Named moves, each a turn or a mirror, and the order they were made in; the first pair answered
X:
[ 21.4 -10.5   5.4  21.5   0.6 -12.8  -1.6   9.0 -33.8  -4.0  -2.7  -3.7
 -11.5   2.8 -20.1] -> [ 22.8 -10.4   4.6  18.5   5.0   5.2  -0.9  12.2 -24.0 -17.6  10.8  -6.4
  -4.8  -6.2 -26.2]
[ 22.6 -32.7  18.0  11.1  -3.8  10.8   0.7   4.7  30.4 -16.2  31.8  37.4
 -21.7 -23.9 -15.9] -> [ 20.7 -28.9  24.2  16.0  -8.9 -30.8   1.0   0.2  10.2  10.3   2.5  46.5
 -38.1  -3.4  -0.4]
[-10.5 -13.4   0.8  -2.5  -9.0   2.5  18.2  10.1  35.6 -45.8   4.7  27.7
 -13.7  -9.0 -40.3] -> [-11.0  -9.7   8.5   1.6 -15.6 -41.5  16.2   3.3  15.9 -15.7 -24.9  37.3
 -29.5  14.4 -23.9]
[ -1.7   9.8  -9.4  11.6  13.0  11.9 -19.1 -21.2  -4.5 -12.3   7.7  -2.6
  12.3  29.7  -9.1] -> [ -3.7  10.7  -8.9  14.5  11.1   1.3 -18.1 -23.8  -7.9  -5.7  -0.6  -0.3
   7.4  34.7  -6.7]
S:
[ -1.1  -2.9  -6.6  -1.3  16.4   0.9 -11.7 -12.4  -9.1  26.1 -27.8 -10.6
   7.9  29.5   9.0] -> [ -4.7  -8.6  -3.0  -5.6  12.0  -2.1  -5.9 -16.8   8.8  26.9 -24.7  -5.8
   4.4  26.3  20.7]
[ -4.2   1.9   5.1  -4.2  -8.9  19.1 -10.0 -23.2   4.4   6.5   0.5  -9.4
  15.0  13.5  -0.7] -> [ -2.9   1.0   5.3  -5.0 -10.0  17.5 -10.3 -23.3   5.5   5.6   0.2 -10.1
  13.5  12.3  -1.0]
[  3.7  12.5 -32.0 -25.5  -3.7  27.4   7.7  -7.5  19.5   4.0  -4.1 -36.5
   9.4  11.2  14.8] -> [  6.6  16.9 -33.4 -22.3  -2.2  29.1  -0.1  -6.4   7.2   1.2  -5.0 -40.1
  10.5  13.8   6.1]
H:
[-14.0  25.1 -18.5 -21.8   5.2  -6.9   2.4  22.7  13.6   5.0  -6.8 -18.0
  -0.1  -1.3  23.7] -> [ -4.8  -3.0 -14.7 -12.5   2.3  20.0   6.2  -1.9  39.9   1.1  13.1 -13.8
   8.0  -3.5  17.5]
[  3.6  16.0  -9.4  -5.1  -5.9  25.6  -1.7  11.0 -12.5 -10.6  11.9 -39.5
  25.7  -1.8 -21.2] -> [ 24.7 -28.7   9.1  17.3 -13.0  20.8   3.0 -24.7   4.0   0.3  20.1 -12.4
  14.2   8.7 -18.3]
[  8.4  -3.9  13.2  20.4  -0.4 -18.5 -11.9  -3.8 -11.3  15.9  -2.3  15.3
 -14.1   7.8   5.4] -> [ -7.8  26.6  -3.5   3.1   4.4  -6.9 -15.5  22.8 -17.8   2.5  -5.2  -6.7
  -2.3   0.3   1.8]
[  0.4  -1.7  -2.0 -19.9 -16.4  23.9 -18.1   6.9  10.9 -20.9   8.2 -18.8
   9.2 -18.8   7.0] -> [ 17.1 -29.6  15.7  -2.3 -20.6   6.8 -15.2 -16.8  16.3  -5.8   7.9   3.7
  -4.7  -6.9  11.5]
W:
[  1.9 -13.0  11.5  -1.4  -3.8 -21.4   5.3  -8.9   0.6  20.1  -9.5  11.9
 -16.9   7.3  19.4] -> [ 13.7 -26.4  17.2   7.0  -2.1  -9.3   0.1 -17.9  -0.7  11.0   2.4  15.4
 -13.1   6.1   8.1]
[ 28.4 -10.5  -1.5   9.1  -5.1  -3.1  15.8 -14.0  -3.3 -18.9   6.6   8.2
 -21.5   7.3 -16.0] -> [ 23.6  -2.2  -8.2   5.4  -1.4   1.4  10.2  -3.8  -9.8 -28.0  11.3   2.5
 -18.6   1.7 -22.8]
[  3.8  -2.7   9.6   1.1  -2.3 -17.7 -10.2 -28.1 -19.7  17.0 -20.6  17.9
  -7.2  18.2  18.4] -> [ 15.8 -13.2  14.6   9.2  -1.6  -4.7 -13.7 -33.1 -19.6   8.8  -7.6  20.9
  -5.8  17.7   6.1]
[-21.3 -21.7   3.4 -30.3  24.0  19.2  22.7 -34.4  14.4 -17.6   7.4  -3.2
  -2.1  -2.9   9.9] -> [-21.2 -19.4   3.0 -30.5  26.0  23.6  22.5 -30.2  11.0 -21.5   8.5  -6.3
  -0.1  -6.8   7.3]
E:
[ -8.7   7.6 -16.0  -5.8  33.2  22.2 -23.6 -21.3   0.5  -2.7 -12.0 -15.7
  14.7   0.9 -43.0] -> [-10.6  17.9 -16.6  -7.6  34.3  11.1 -24.0  -8.9  -9.4  -3.7 -17.7 -14.8
  10.4   0.7 -44.4]
[-15.6  -1.6  -4.0  -8.8  -0.4 -17.6   1.7 -12.3  13.6  19.5 -21.0   0.7
   1.1  14.3  20.7] -> [-12.1 -11.2  -5.3  -4.8   1.2  -5.4   2.1 -21.9  19.0  19.5 -17.0   1.3
   5.2  15.9  18.5]
[ -1.5  12.5  21.9   6.6 -10.2 -46.1  -7.2  28.2 -11.6 -12.5 -12.6  -1.8
  -5.9  18.7 -12.9] -> [-13.5  13.1  20.0  -4.7 -14.0 -46.6   1.0  29.7  12.1  -7.7 -15.6  -1.9
  -6.3  13.8   6.5]
Pairs:
Each pair is two moves apart.
[-31.7  26.4  -3.9 -18.4 -11.6 -55.1  12.5  52.5 -14.5   6.8 -35.1 -12.3
 -19.3 -12.2  32.7] -> [  0.8 -59.9   9.8   4.1 -15.9  24.7  22.5 -28.2  63.9  -6.5  22.5   4.8
   3.0 -16.3  22.5] : H then H
[  5.1   8.6  -8.9   1.6  -1.6  -2.7  -4.3   2.9 -21.6  -7.2  -3.4 -19.0
  -2.5  10.8   2.9] -> [ -5.1  11.0 -11.6  -7.8  -4.4  -6.2   3.1   6.5  -5.0  -4.3  -5.7 -20.4
  -4.1   6.8  15.9] : E then E
[  9.1 -19.2   2.9  -3.6  -4.9  13.1  -0.3 -34.4  11.9   6.5   3.5   4.1
   8.6   7.2  -7.9] -> [ 13.5 -17.2   2.0  -1.6  -2.9  15.7  -4.2 -30.5   1.5  -0.7   8.1   3.3
  11.1   5.4 -16.1] : X then W
[  6.8  -2.7  -2.0  10.1   1.5   7.7  -4.3  -4.0 -10.8  -4.1  -0.1  -0.5
  -0.1   2.2  -8.9] -> [-3.3 -5.5 -2.0  2.3 -3.5  2.5  5.9 -3.3 15.6 -1.4  1.9  4.4 -3.6 -3.2
  9.1] : W then S
[-14.3   3.9   2.5 -14.4  14.4 -12.9 -27.7   2.7 -19.1  -8.0 -13.8 -18.0
  22.7  -2.2   2.9] -> [-21.0  -4.9   7.1 -18.4   6.5 -22.5 -17.2  -5.7   6.5   4.2 -19.4  -7.7
  14.7  -0.2  24.1] : W then S
[ -1.6 -20.0  -3.5  -5.6 -12.1  29.8   7.8 -43.4  31.7   3.1   2.6  -7.7
  18.1   8.4   8.6] -> [ 20.6  -9.5   2.1  15.7  -3.0  18.9 -14.0 -32.5 -30.3  -4.8  -0.1  -7.3
  16.0  19.8 -27.0] : E then E
[ 18.0 -20.2  19.4  20.8   2.1 -16.5  -5.2 -18.7   3.9   7.8  -3.8  19.6
 -17.3   8.4   4.3] -> [ 21.3  -9.6  18.5  24.8   7.5 -12.3 -13.0  -1.5 -15.1  -6.7   5.4  15.3
 -14.2   1.7 -14.0] : W then E
[ -2.4   9.3  24.5  -3.0   3.9 -41.2   6.6   9.5  -4.6  -0.4   8.0  -7.7
 -22.2 -29.3  21.8] -> [  9.5   8.9  26.1  11.2   8.6 -40.2  -4.6   3.0 -33.4  -4.4   6.7  -9.7
 -15.6 -20.2   2.9] : W then S
[  2.3  19.8   5.6 -22.4   9.7 -46.3 -23.1  -7.5 -16.1  26.0 -15.7  -5.7
  -6.4  -4.5  15.0] -> [ -3.0  12.2  -5.8 -36.1  14.5  10.4 -15.8  -6.1  30.1  -6.9  20.7 -17.5
  16.5 -33.8   9.2] : E then X
[ 31.5  10.0   1.9  11.8   7.7  20.6  -4.9 -12.9  -5.5 -11.6  -4.7  -1.9
  24.4   7.3  -2.5] -> [ 29.4  -4.9  11.8  13.8  -1.5   0.9   6.5 -21.4  16.7   0.0  -8.4  15.1
   6.9   8.1  19.3] : H then S
[  9.5 -14.1  20.1  -1.8  -1.2  13.1  11.6 -14.7  32.3  -7.8  13.5   9.4
 -22.6 -21.0   0.1] -> [  7.9  -3.0  19.3  -3.2   2.5   9.2   9.4   6.8  23.0 -19.4  15.4   8.5
 -24.7 -28.9  -6.5] : H then X
[  2.4  16.8  -3.3   2.6   9.7 -24.3  -6.7 -18.4 -30.7  27.3  -6.8  -1.6
  -3.6  26.4  -0.7] -> [ 11.6   2.6  -7.4   3.2  15.7  31.2  -9.1 -17.3  -7.4  -5.1  33.0  -9.1
  11.7   4.0 -24.7] : W then X
[-12.3  -2.4 -11.4 -22.1   7.3  13.4   7.5  23.7  31.3 -10.0  20.4   1.7
   6.1 -34.0   8.2] -> [-19.3  -4.9  -8.0 -23.6   0.0  -5.5  14.8  16.0  36.8   5.8   6.9   4.5
  -2.2 -25.6  24.5] : W then W
[ 29.8   3.5   3.7   0.0  14.7  -7.9 -16.7   2.2 -26.9  -2.4 -13.7  -6.9
 -15.0   9.0  -6.2] -> [ 32.4  -9.4  -1.2  -2.2  16.9  23.8 -15.5 -11.0  -7.5 -12.6   3.9 -12.8
  -1.7   2.2 -13.3] : H then H
[ -9.5   1.2 -22.3  -1.0   4.8  20.9  -5.2 -41.3  -2.7  46.3 -15.8 -15.1
  24.6  31.1 -13.5] -> [ -7.5   9.0 -17.0   5.7   4.3  -1.6  -7.9 -32.7 -21.7  51.9 -25.0  -9.4
  15.5  36.0 -13.9] : H then E
[ 0.5  5.9  2.5 -7.3 -7.3 -6.6 10.4  1.1 15.8  3.1 -1.7  4.1 -4.2  1.9
 26.0] -> [ 7.7 -4.2  2.5 -3.2 -5.3 14.7  7.7 -9.1 19.3 -6.8 10.1  0.9  4.9 -1.5
 14.3] : X then E
[ -0.3 -19.8   4.2  15.3  -3.4  44.3  -3.5 -44.3 -21.2  11.1 -10.1 -11.5
  38.5  36.9 -33.8] -> [ -3.7   0.9  12.9  16.4  -7.5 -19.5  -4.9 -15.9 -55.4  28.3 -39.2   4.7
   5.9  44.0 -20.5] : H then E
[-34.6  -1.4  -6.8 -23.4  19.2  -0.5  19.0  23.9  20.8 -28.5  30.0  -4.5
 -19.2 -21.7   5.7] -> [-35.1  10.7 -13.3 -21.1  25.3  -0.2   9.9  32.2  -6.8 -32.4  23.0 -16.0
  -8.5 -17.7  -9.6] : S then E
[  0.4  23.9  21.1  31.8 -12.0 -43.8   6.5   5.0  26.1  -6.0 -18.0  -9.0
  -6.4   1.7  20.7] -> [  5.4   4.1  22.3  33.2 -14.5 -21.1   9.4 -20.9  46.6  -6.8  -8.8  -8.6
   4.4   3.8  21.6] : E then E
[ 10.5   7.2  -1.1  18.4   8.6  27.3 -32.2  -4.1 -36.6 -13.3   7.9 -12.6
  18.8  -5.0 -19.4] -> [ -3.1  28.5  -5.1   8.2   7.2  -2.2 -29.2   8.1 -47.0   0.3 -16.1 -16.1
  13.0   3.8  -2.5] : W then X
